Q949: [-12, -8, 49, 22, 17, -53, -16, -30, -41, 26]
Q459: [-16, 5, 56, 14, 10, -37, -25, -24, -31, -2]
Q274: [5, -13, 80, -77, 31, 27, 53, -70, -82, 19]
Q38: [-28, -8, 31, 5, 27, -52, -10, -29, -54, 16]
Q652: [-21, -4, 42, 11, 21, -49, -18, -26, -42, 15]
Q363: [-23, 11, 62, 13, -3, -14, 1, -35, -49, -28]
Q511: [27, -10, -52, -29, -8, 31, 5, -28, -45, 16]
Q112: [0, -17, 45, 31, 27, -77, -36, -22, -27, 59]
loc: [56]
Q459, 2
next: [-28, -8, 31, 5, 27, -52, -10, -29]
[-54]
next: [31, 27, -77]
[-36]

Q15: [26, -16, -7, 6, -11, -6, -58, 5, -29, 8, 22, 13, -6, 6, 29, 0, 33, 13, 36, 36, 12, -14, 43, 3, -2, 26, 35, 27, 20, -40, 36, -3, -6, -10, 1, 8, 99, 19, 78, -44, 23, -45, 57, 36, 19, -10, 25, 18, -6, 15, 10, 23]
Q501: [-4, 24, 23, -2, 13, -28, -26, -31, -35, 11, 43, -32, -43, 65, 2, -14, 91, 23, 72, 62, -27, -10, 73, -46, 1, 40, 66, 22, 7, -21, 78, -39, -22, -4, -39, 54, 78, 19, 57, -44, 36, -45, 99, 23, 54, 24, 29, -51, 26, 16, -48, -7]
Q20: [19, -68, -45, -44, -68, -8, 43, -20, -4, 3, 1, -9, -15, 13, -9, -42, 0, -9, 17, 12, 0, -33, 36, -22, -63, -13, 26, 21, 14, 32, 33, -8, 6, -52, -9, 7, 6, -60, 17, -21, -12, 0, 26, 3, 39, -66, 26, 29, -51, -7, 12, -22]
next: [78, 19, 57, -44, 36, -45, 99, 23]
[54]
len: [19, -68, -45, -44, -68, -8, 43, -20, -4, 3, 1, -9, -15, 13, -9, -42, 0, -9, 17, 12, 0, -33, 36, -22, -63, -13, 26, 21, 14, 32, 33, -8, 6, -52, -9, 7, 6, -60, 17, -21, -12, 0, 26, 3, 39, -66, 26, 29, -51]
49
[26, -16, -7, 6, -11, -6, -58, 5, -29, 8, 22, 13, -6, 6, 29, 0, 33, 13, 36, 36, 12, -14, 43, 3, -2, 26, 35, 27, 20, -40, 36, -3, -6, -10, 1, 8, 99, 19, 78, -44, 23, -45, 57, 36, 19, -10, 25, 18, -6, 15, 10, 23]
Q15
next: [-45, 57, 36, 19, -10, 25, 18, -6]
[15]
next: [29, -51, 26]
[16]

Q655: [-28, -17, 42, -33, -99, -72, 10, -54, 11, -30, -32, -63, -38, -60, -20]
Q170: [-7, -12, -31, -4, -30, -38, -2, -35, -9, -3, 77, 38, -9, 25, -10]
Q223: [-16, -1, -28, -11, 95, 46, -18, 23, 41, 57, 31, 84, -7, -32, -9]
Q353: [25, 28, -73, 15, 53, 25, -22, 28, -46, 24, 50, 15, -5, 15, 26]
Q390: [-17, -6, 21, -4, 20, 44, 16, 27, 4, -10, -53, 3, -16, -3, -12]
Q133: [64, 43, 84, 41, -2, -49, 61, -57, 41, 57, 84, 31, 42, 49, 37]
len: [-17, -6, 21, -4, 20]
5
loc: [-5]
Q353, 12
next: [41, 57, 84, 31]
[42]
len: [25, 28, -73, 15, 53, 25, -22, 28, -46, 24, 50, 15, -5, 15, 26]
15

Q790: [31, -56, -98, -64, 56]
Q44: [-65, -64, 6, -34, -78]
Q724: [-3, -64, 6, -83, -13]
Q510: [-83, -98, -84, 49, -15]
loc: [-84]
Q510, 2
loc: [-65]
Q44, 0
[-3, -64, 6, -83, -13]
Q724
next: [-56, -98, -64]
[56]
len: [-3, -64, 6, -83]
4

Q544: [-46, 3, 19, -9, -29, -15, -36, -40, -25, -41, -48, -32, 3, -33, 3, 6, 4, 5, -42, 7, -40]
Q315: [-37, -78, -20, -73, 29, -88, 28, -45, 30, -45, -32, -62, -66, 27, 38, 17, 39, -39, -55, 38, -51]
Q826: [-46, 3, 19, -73, -29, -15, -36, -40, -25, -41, -48, -32, -6, -33, 3, 6, 4, 5, -42, 7, -40]
Q299: [-46, 3, 19, -73, -29, -15, -36, -40, -25, -41, -48, -32, 3, -33, 3, 6, 4, 5, -42, 7, -40]
len: [-37, -78, -20, -73, 29, -88, 28, -45]
8
[-46, 3, 19, -73, -29, -15, -36, -40, -25, -41, -48, -32, 3, -33, 3, 6, 4, 5, -42, 7, -40]
Q299
len: [-37, -78, -20, -73, 29, -88, 28, -45, 30, -45, -32, -62, -66, 27, 38]
15

Q460: [-31, -82, -59, -43]
Q403: [-34, 57, -48, -8]
Q502: [-51, -24, -47, -45]
Q431: [57, -34, 6, 41]
Q906: [19, 45, 50, -16]
Q218: [-12, -63, -48, -8]
Q411: [53, -43, 1, 36]
Q770: [50, 13, 42, 47]
Q845: [-36, -75, -56, -46]
Q811: [37, -62, -25, 17]
Q330: [-18, -96, -59, -35]
next: [57, -34]
[6]
loc: [-47]
Q502, 2
loc: [-46]
Q845, 3
len: [37, -62, -25, 17]
4
len: [37, -62, -25]
3
next: [-96, -59]
[-35]
len: [50, 13]
2

Q729: [35, -2, 16, 7, -3, 23, -13, 66, -18, 3, -50, 4, 8, -58, -43, -73, 1, -9, -22, 2, -3, -10, 1, -72, -29, 51, 19, 18]
Q451: [22, -2, -9, -5, 22, 42, -29, 73, -25, 12, -48, 26, -15, -60, -13, -73, 2, 6, -26, 11, -16, -2, 8, -71, -44, 36, 30, 8]
Q74: [42, 8, 6, -1, 16, 22, -24, 92, -23, 9, -43, -27, -8, 83, -44, -66, 22, -39, -14, 23, -4, -15, -13, -82, -24, 37, 10, 23]
Q713: [42, 8, 5, -1, 16, 23, -24, 92, -23, 9, -83, -27, -8, -38, -44, -66, 22, -39, -14, 23, -4, -15, -13, -82, -24, 37, 10, 23]
Q859: [23, 1, 1, -5, 15, 27, -13, 79, -31, 10, -59, 21, -3, -45, -45, -63, 11, -13, 0, 14, -19, -33, -13, -56, -30, 40, 28, 9]
Q281: [32, -3, -13, 20, 21, 24, -4, 84, -26, -3, -19, -4, -24, -47, -48, -84, 22, -21, -6, 10, 11, -54, -11, -70, -20, 44, 6, 18]
loc: [-16]
Q451, 20
loc: [-10]
Q729, 21
loc: [84]
Q281, 7
loc: [19]
Q729, 26

Q558: [37, -27, 41, -33, 79, 21]
Q490: [80, 16, 74, -38, 66, 51]
Q776: [23, 75, 19, -12, -36, 2]
Q607: [80, 16, 74, -38, 66, -7]
len: [80]
1
len: [80, 16, 74, -38, 66]
5

Q578: [37, 0, 33, -18, -38, -34, 77, -34, 61, -23, -12]
Q222: [32, 27, 64, 30, -90, -35, 28, -33, 43, -15, -66]
Q567: [-32, -14, 46, 55, -85, 49, -56, 10, -41, 51, -48]
Q82: [-24, -10, -55, -20, 79, 21, -33, 29, -38, 7, 47]
Q837: [46, 10, 10, -34, 10, -85, -56, 49, 68, -43, 5]
Q111: [17, 0, 67, 27, -99, -5, 28, -27, 31, 9, -54]
Q590: [27, 29, 66, 40, -96, -30, 12, -30, 34, -11, -72]
len: [-24, -10]
2
next: [-85, 49, -56, 10]
[-41]

